In the data rows, 128 means zero.
What is the hidden score of each row? Scores go from 0 to 40, and 20 is about the middle. The score is a weighted sum of the row's numbers plus the product of two more (or one squared), each taken from its middle value.
tensor([135, 103,  84, 143, 102, 134,  89, 119, 105, 101, 141, 172, 159, 129, 134, 115]) 30
tensor([133, 118, 109, 157,  90, 138, 110, 128, 111, 129, 162, 149, 139, 155, 127, 117]) 20
tensor([113, 162, 155, 151, 147, 110, 158, 118, 153, 158, 129,  89,  80, 156, 129, 140]) 16
tensor([136, 140, 153, 135, 175, 110, 173, 114, 167, 159,  81, 100,  97, 116, 133, 131]) 20
tensor([ 82, 166, 122,  85,  97, 138, 105, 156,  83, 147, 173,  94, 147, 122, 109, 146]) 31
tensor([123, 104, 109, 159,  66, 161,  83, 145,  83, 107, 185, 163, 166, 143, 130,  99]) 18
tensor([140, 115, 107, 125, 120, 112, 128, 114, 155, 109, 121, 133, 118, 121, 132, 108]) 22
tensor([156,  86, 100, 172, 114, 179, 101, 125,  97,  92, 153, 190, 161, 119, 135,  98]) 21
tensor([148, 112, 103,  72, 111, 119,  98, 130, 136, 111, 138, 125, 159, 108, 105, 141]) 19
tensor([112, 179, 176, 147, 178,  94, 185, 122, 166, 160, 109,  69,  59, 146, 132, 147]) 13
tensor([101, 154, 134, 135, 101, 123, 125, 135, 113, 148, 157,  94, 115, 153, 115, 126]) 33
tensor([174,  72, 106, 152, 121, 141, 121, 100, 138,  95, 114, 181, 143, 142, 139, 109]) 17
tensor([109, 178, 164, 122, 188, 113, 165, 122, 157, 153, 107,  83,  76, 145, 140, 161]) 9
tensor([118, 142, 111, 131,  98, 112, 106, 133, 108, 141, 176, 115, 136, 161, 107, 137]) 23
tensor([102, 157, 139, 143, 114, 134, 116, 138, 112, 144, 162,  93, 117, 157, 111, 131]) 24
tensor([152, 131,  95, 130, 122, 106, 118, 114, 155, 143, 135, 126, 124, 143, 128, 140]) 19
tensor([128, 152, 154, 143, 171, 110, 169, 121, 152, 133, 101, 111,  90, 144, 134, 131]) 12
tensor([143, 120, 147, 156, 168, 110, 176, 111, 174, 132,  79, 123,  77, 118, 132, 120]) 30
tensor([148, 131, 121,  66, 150,  98, 118, 110, 156, 107, 128, 107, 135, 123, 111, 163]) 8
tensor([137, 119, 161, 164, 171, 158, 153, 130, 134, 127,  88, 134, 105, 114, 153, 129]) 22
tensor([ 98, 172, 129, 128, 105, 104, 115, 142, 120, 156, 156,  83, 130, 145, 135, 145]) 30
tensor([ 79, 167, 178,  92, 160, 150, 154, 163, 116, 159,  95,  74, 117,  76, 128, 140]) 23
tensor([ 72, 187, 206, 161, 183, 132, 196, 151, 122, 171,  94,  91,  56, 138, 152, 143]) 20
tensor([ 85, 174, 165, 148, 114, 118, 152, 149, 112, 190, 135,  83, 106, 152, 125, 140]) 26
tensor([ 92, 147, 116, 129,  75, 140,  84, 158,  87, 144, 185, 109, 151, 151, 109, 130]) 30
tensor([136, 110, 133, 133, 138, 170, 106, 122,  99, 124, 141, 142, 134, 115, 146, 137]) 19
tensor([ 53, 179, 175,  92, 129, 149, 118, 172,  67, 167, 155,  78, 120, 121, 133, 166]) 22
tensor([121,  97, 119, 140,  95, 194,  85, 153,  69, 135, 157, 152, 156,  99, 143, 118]) 32
tensor([116, 138, 151, 158, 135, 128, 160, 136, 135, 151, 105, 125, 107, 134, 128, 122]) 25
tensor([ 46, 210, 244, 127, 197, 133, 203, 164, 115, 205,  85,  48,  40, 134, 144, 170]) 26
tensor([ 43, 204, 208, 131, 147, 146, 166, 183,  85, 197, 126,  55,  86, 130, 131, 161]) 24
tensor([161,  98, 124, 148, 136, 138, 139, 106, 147, 126, 106, 148, 121, 127, 154, 122]) 17
tensor([131, 104,  77,  88,  80, 133,  75, 140, 117, 114, 163, 137, 176, 105, 117, 116]) 27
tensor([105, 166, 177, 146, 176, 132, 184, 124, 151, 169,  94,  88,  78, 125, 162, 143]) 10
tensor([112, 155, 138,  92, 135, 122, 119, 137, 129, 140, 141,  92, 120, 125, 126, 152]) 14
tensor([174,  90, 113,  83, 136, 101, 136, 104, 184, 110,  78, 136, 122, 106, 124, 136]) 24
tensor([158,  84,  97, 153, 119, 131, 114, 101, 126,  97, 118, 176, 157, 129, 143, 105]) 20
tensor([110, 133, 128, 140, 105, 157, 116, 141, 109, 138, 144, 122, 136, 134, 127, 109]) 24
tensor([ 89, 166, 180, 146, 148, 143, 160, 159, 123, 183, 114,  75,  87, 123, 145, 145]) 24
tensor([144,  85, 110, 165, 104, 184,  99, 136,  86, 101, 158, 184, 161, 117, 133, 101]) 27
tensor([116, 148, 120, 136, 105, 107,  99, 140, 117, 128, 163, 104, 142, 149, 130, 136]) 21
tensor([119, 139, 147, 180, 165, 157, 168, 136, 127, 138,  92, 152,  97, 114, 162, 109]) 23
tensor([ 82, 166, 122,  85,  97, 138, 105, 156,  83, 147, 173,  94, 147, 122, 109, 146]) 31
tensor([130, 147, 166, 160, 199, 133, 175, 120, 157, 138,  78, 113,  70, 139, 148, 143]) 23
tensor([122,  98,  97, 112,  91, 136,  88, 154, 100, 135, 133, 155, 175, 110, 113, 100]) 34
tensor([106, 166, 159, 126, 177,  96, 178, 137, 175, 136,  89,  79,  71, 110, 142, 142]) 13
tensor([156,  86, 100, 172, 114, 179, 101, 125,  97,  92, 153, 190, 161, 119, 135,  98]) 21
tensor([169,  96, 112, 112, 149, 115, 145,  99, 178, 127,  74, 140, 126,  92, 148, 118]) 18
tensor([143,  92,  92, 132, 100, 165,  79, 142,  96, 103, 143, 170, 166, 123, 133, 133]) 25
tensor([147, 121, 140,  81, 156,  97, 147, 130, 172, 108,  89, 108, 127,  95, 126, 153]) 13
tensor([149, 127,  95, 117,  95,  92, 106, 120, 144, 128, 157, 127, 125, 161, 121, 154]) 18
tensor([141, 125, 105,  55, 123, 134, 103, 117, 141, 116, 132, 114, 163,  80, 124, 140]) 16
tensor([ 96, 169, 164, 108, 162, 147, 145, 149, 116, 153, 106,  91, 129,  93, 130, 140]) 16
tensor([144, 142, 127, 111, 159, 112, 148,  97, 160, 119, 107, 122, 124, 122, 126, 123]) 12
tensor([107, 159, 167, 152, 136, 105, 160, 132, 122, 124, 136, 107,  91, 188,  95, 129]) 18
tensor([180,  72,  98,  99, 131, 126, 123,  98, 162,  97,  90, 163, 148,  96, 132, 117]) 20
tensor([ 77, 201, 205, 142, 179, 110, 190, 136, 125, 161, 120,  73,  50, 186, 110, 152]) 18
tensor([123, 152, 145,  96, 161,  94, 163, 120, 164, 125,  96,  91, 113, 123, 112, 131]) 14
tensor([148, 117, 154, 185, 176, 130, 181, 109, 164, 128,  77, 143,  92, 129, 137, 103]) 23
tensor([162, 119, 118, 108, 139,  77, 143,  98, 184, 125, 106, 119, 111, 124, 131, 145]) 13
tensor([156, 120, 128, 112, 138,  82, 151, 112, 186, 129, 101, 111, 107, 120, 122, 136]) 18
tensor([123, 118, 163,  98, 163, 144, 146, 150, 142, 122,  73, 107, 115,  80, 132, 139]) 27
tensor([144, 138, 102, 125, 119, 114, 122, 117, 154, 150, 131, 118, 116, 133, 138, 141]) 20
tensor([134, 146, 136, 134, 148, 114, 142, 115, 150, 134, 118, 109, 109, 144, 138, 147]) 9
tensor([104, 183, 144, 138, 136, 101, 147, 122, 141, 149, 135,  67,  94, 153, 139, 134]) 38
tensor([115, 100, 110, 150,  91, 160,  98, 153,  95, 127, 137, 163, 155, 129, 112,  93]) 34
tensor([173,  73,  95, 169, 113, 163,  98, 106, 103,  82, 151, 207, 164, 139, 120,  89]) 21
tensor([177,  67,  74, 118, 105, 139,  80, 112, 117,  62, 148, 191, 194, 107, 118,  99]) 13
tensor([165,  86,  96, 107, 122, 121, 122, 107, 152, 121,  97, 151, 153, 103, 134, 124]) 22
tensor([ 91, 162, 186, 151, 178, 157, 177, 150, 121, 165,  84, 111,  79, 111, 153, 132]) 28
tensor([ 88, 182, 191,  99, 198,  91, 181, 139, 163, 137,  78,  63,  76, 122, 127, 149]) 8
tensor([128, 136, 160, 117, 163, 150, 146, 132, 131, 125,  96, 120, 128,  90, 135, 129]) 12
tensor([ 95, 184, 187, 160, 152, 117, 182, 128, 137, 190, 115,  65,  72, 157, 129, 142]) 20
tensor([127, 111,  94, 138,  98, 142,  89, 137, 102, 112, 143, 160, 155, 132, 135, 126]) 23
tensor([144,  85, 110, 165, 104, 184,  99, 136,  86, 101, 158, 184, 161, 117, 133, 101]) 27
tensor([171,  96,  81,  79, 104, 105,  98,  95, 144,  88, 139, 153, 173, 113, 114, 110]) 23
tensor([121, 128, 125, 148, 107, 120, 115, 136, 124, 133, 158, 126, 124, 151, 122, 129]) 19
tensor([108, 115,  86, 114,  84, 149,  74, 168,  84, 134, 163, 143, 179, 108, 123, 108]) 31
tensor([ 77, 201, 205, 142, 179, 110, 190, 136, 125, 161, 120,  73,  50, 186, 110, 152]) 18
tensor([ 86, 185, 160, 143, 132, 121, 150, 135, 105, 160, 152,  94, 100, 172, 118, 142]) 18
tensor([141, 129, 130, 169, 146, 124, 148, 113, 142, 136, 113, 135, 117, 139, 152, 119]) 11
tensor([163, 106, 103, 117, 124, 106, 125, 100, 166, 125, 118, 145, 118, 144, 137, 141]) 19
tensor([108, 167, 164, 144, 190,  96, 183, 132, 175, 142,  80,  85,  69, 115, 147, 147]) 13
tensor([ 66, 163, 133, 118,  87, 150,  94, 163,  49, 145, 188, 116, 155, 147, 116, 141]) 32
tensor([156, 120, 128, 112, 138,  82, 151, 112, 186, 129, 101, 111, 107, 120, 122, 136]) 18
tensor([135,  89, 101, 143, 102, 153, 101, 132, 122,  97, 142, 164, 138, 127, 103,  94]) 33
tensor([ 87, 170, 193, 157, 149, 142, 160, 154, 100, 153, 128, 103,  93, 148, 129, 141]) 18
tensor([ 84, 162, 167, 134, 125, 149, 129, 165,  86, 137, 163, 123, 116, 139, 130, 144]) 20
tensor([ 60, 163, 137, 103,  89, 151,  96, 172,  53, 156, 178,  98, 152, 126, 124, 150]) 35
tensor([143, 120, 147, 156, 168, 110, 176, 111, 174, 132,  79, 123,  77, 118, 132, 120]) 30
tensor([179,  90,  97,  91, 124,  84, 131,  98, 178, 130,  93, 140, 137, 117, 122, 136]) 24
tensor([ 96, 186, 186, 117, 181,  89, 182, 143, 161, 161, 103,  66,  66, 143, 136, 166]) 13
tensor([115, 142, 140, 167, 109, 118, 146, 135, 126, 161, 131, 127, 123, 139, 141, 115]) 18
tensor([137,  94, 101, 166,  94, 142, 105, 112, 105,  88, 155, 184, 152, 150, 117,  87]) 24
tensor([167, 109, 114, 134, 162, 114, 154,  90, 174, 117,  83, 148, 131, 114, 144, 110]) 9
tensor([ 96, 186, 186, 117, 181,  89, 182, 143, 161, 161, 103,  66,  66, 143, 136, 166]) 13
tensor([114, 160, 182,  97, 193,  92, 180, 145, 172, 133,  74,  77,  84, 111, 120, 152]) 18
tensor([138, 108, 100, 163, 115, 167,  94, 130,  83,  97, 169, 192, 167, 134, 131, 107]) 15
tensor([103, 183, 171, 142, 167,  93, 181, 130, 166, 158, 115,  59,  62, 140, 132, 141]) 13
tensor([122, 144, 144, 166, 140, 141, 163, 122, 138, 164, 113, 120, 103, 129, 155, 116]) 17
tensor([160,  84,  84, 107, 114, 113, 106, 118, 154, 102, 133, 155, 148, 105, 129, 116]) 21
tensor([155,  98, 121, 162, 145, 163, 121, 108, 117,  95, 137, 177, 136, 133, 137, 114]) 17
tensor([127, 142, 122, 135, 152, 141, 136, 139, 127, 109, 111, 141, 147,  96, 137, 114]) 9
tensor([156, 118, 118, 101, 151, 100, 160, 105, 189, 131,  95, 118, 106,  90, 139, 131]) 20
tensor([159, 106,  83, 136, 105, 107, 108, 105, 142, 109, 141, 156, 142, 148, 115, 117]) 22
tensor([119, 120, 128,  72, 131, 164, 100, 143, 109, 137, 130, 109, 142,  76, 130, 148]) 27
tensor([138,  96,  98, 165,  79, 146,  98, 123,  98,  92, 167, 177, 156, 158, 111,  97]) 23
tensor([ 82, 177, 166, 122, 142, 100, 141, 136, 101, 130, 147,  90,  92, 188,  99, 154]) 22
tensor([ 75, 143, 136, 139,  76, 157,  79, 188,  60, 159, 175, 122, 168, 147, 122, 120]) 25
tensor([ 82, 164, 134, 114, 107, 100, 122, 152,  94, 130, 157,  95, 118, 175,  95, 147]) 32
tensor([147,  79,  74,  96,  80, 134,  67, 140, 114,  92, 163, 158, 184, 106, 111, 107]) 24
tensor([158, 112,  84, 127, 106, 118, 104, 105, 146, 119, 142, 147, 139, 144, 126, 130]) 19
tensor([137,  94, 101, 166,  94, 142, 105, 112, 105,  88, 155, 184, 152, 150, 117,  87]) 24
tensor([125, 101,  94,  97,  91, 175,  77, 147,  91, 141, 161, 132, 165,  72, 126, 123]) 36
tensor([137, 136, 153, 135, 196, 124, 175, 114, 170, 128,  66, 111,  98, 102, 149, 131]) 11
tensor([148, 131, 121,  66, 150,  98, 118, 110, 156, 107, 128, 107, 135, 123, 111, 163]) 8
tensor([115, 160, 146, 133, 147, 119, 156, 128, 150, 161, 111,  99,  94, 140, 141, 141]) 16
tensor([160,  75, 103, 153,  99, 152,  97, 116, 103,  73, 151, 189, 170, 146, 115, 100]) 15
tensor([125, 160, 183, 161, 204, 130, 181, 119, 151, 141,  91, 122,  67, 147, 144, 133]) 21
tensor([147,  96,  97, 160,  94, 145,  90, 127,  92, 101, 171, 173, 170, 144, 115, 105]) 19
tensor([150, 104,  91, 111, 124, 106,  96, 127, 140, 102, 126, 139, 162, 110, 129, 124]) 16
tensor([163, 106, 103, 117, 124, 106, 125, 100, 166, 125, 118, 145, 118, 144, 137, 141]) 19
tensor([140, 133, 140, 184, 170, 147, 155, 120, 131, 118, 103, 163, 108, 131, 151, 105]) 13
tensor([147,  96,  97, 160,  94, 145,  90, 127,  92, 101, 171, 173, 170, 144, 115, 105]) 19
tensor([168,  82,  97, 129, 116, 111, 118,  93, 146, 101, 121, 163, 148, 140, 139, 121]) 14
tensor([178,  89,  91,  93, 106, 117, 119, 103, 159, 117, 112, 150, 144, 113, 108, 121]) 29
tensor([ 86, 186, 195, 180, 179, 130, 189, 137, 122, 153, 110, 108,  63, 159, 147, 133]) 11
tensor([116, 148, 120, 136, 105, 107,  99, 140, 117, 128, 163, 104, 142, 149, 130, 136]) 21
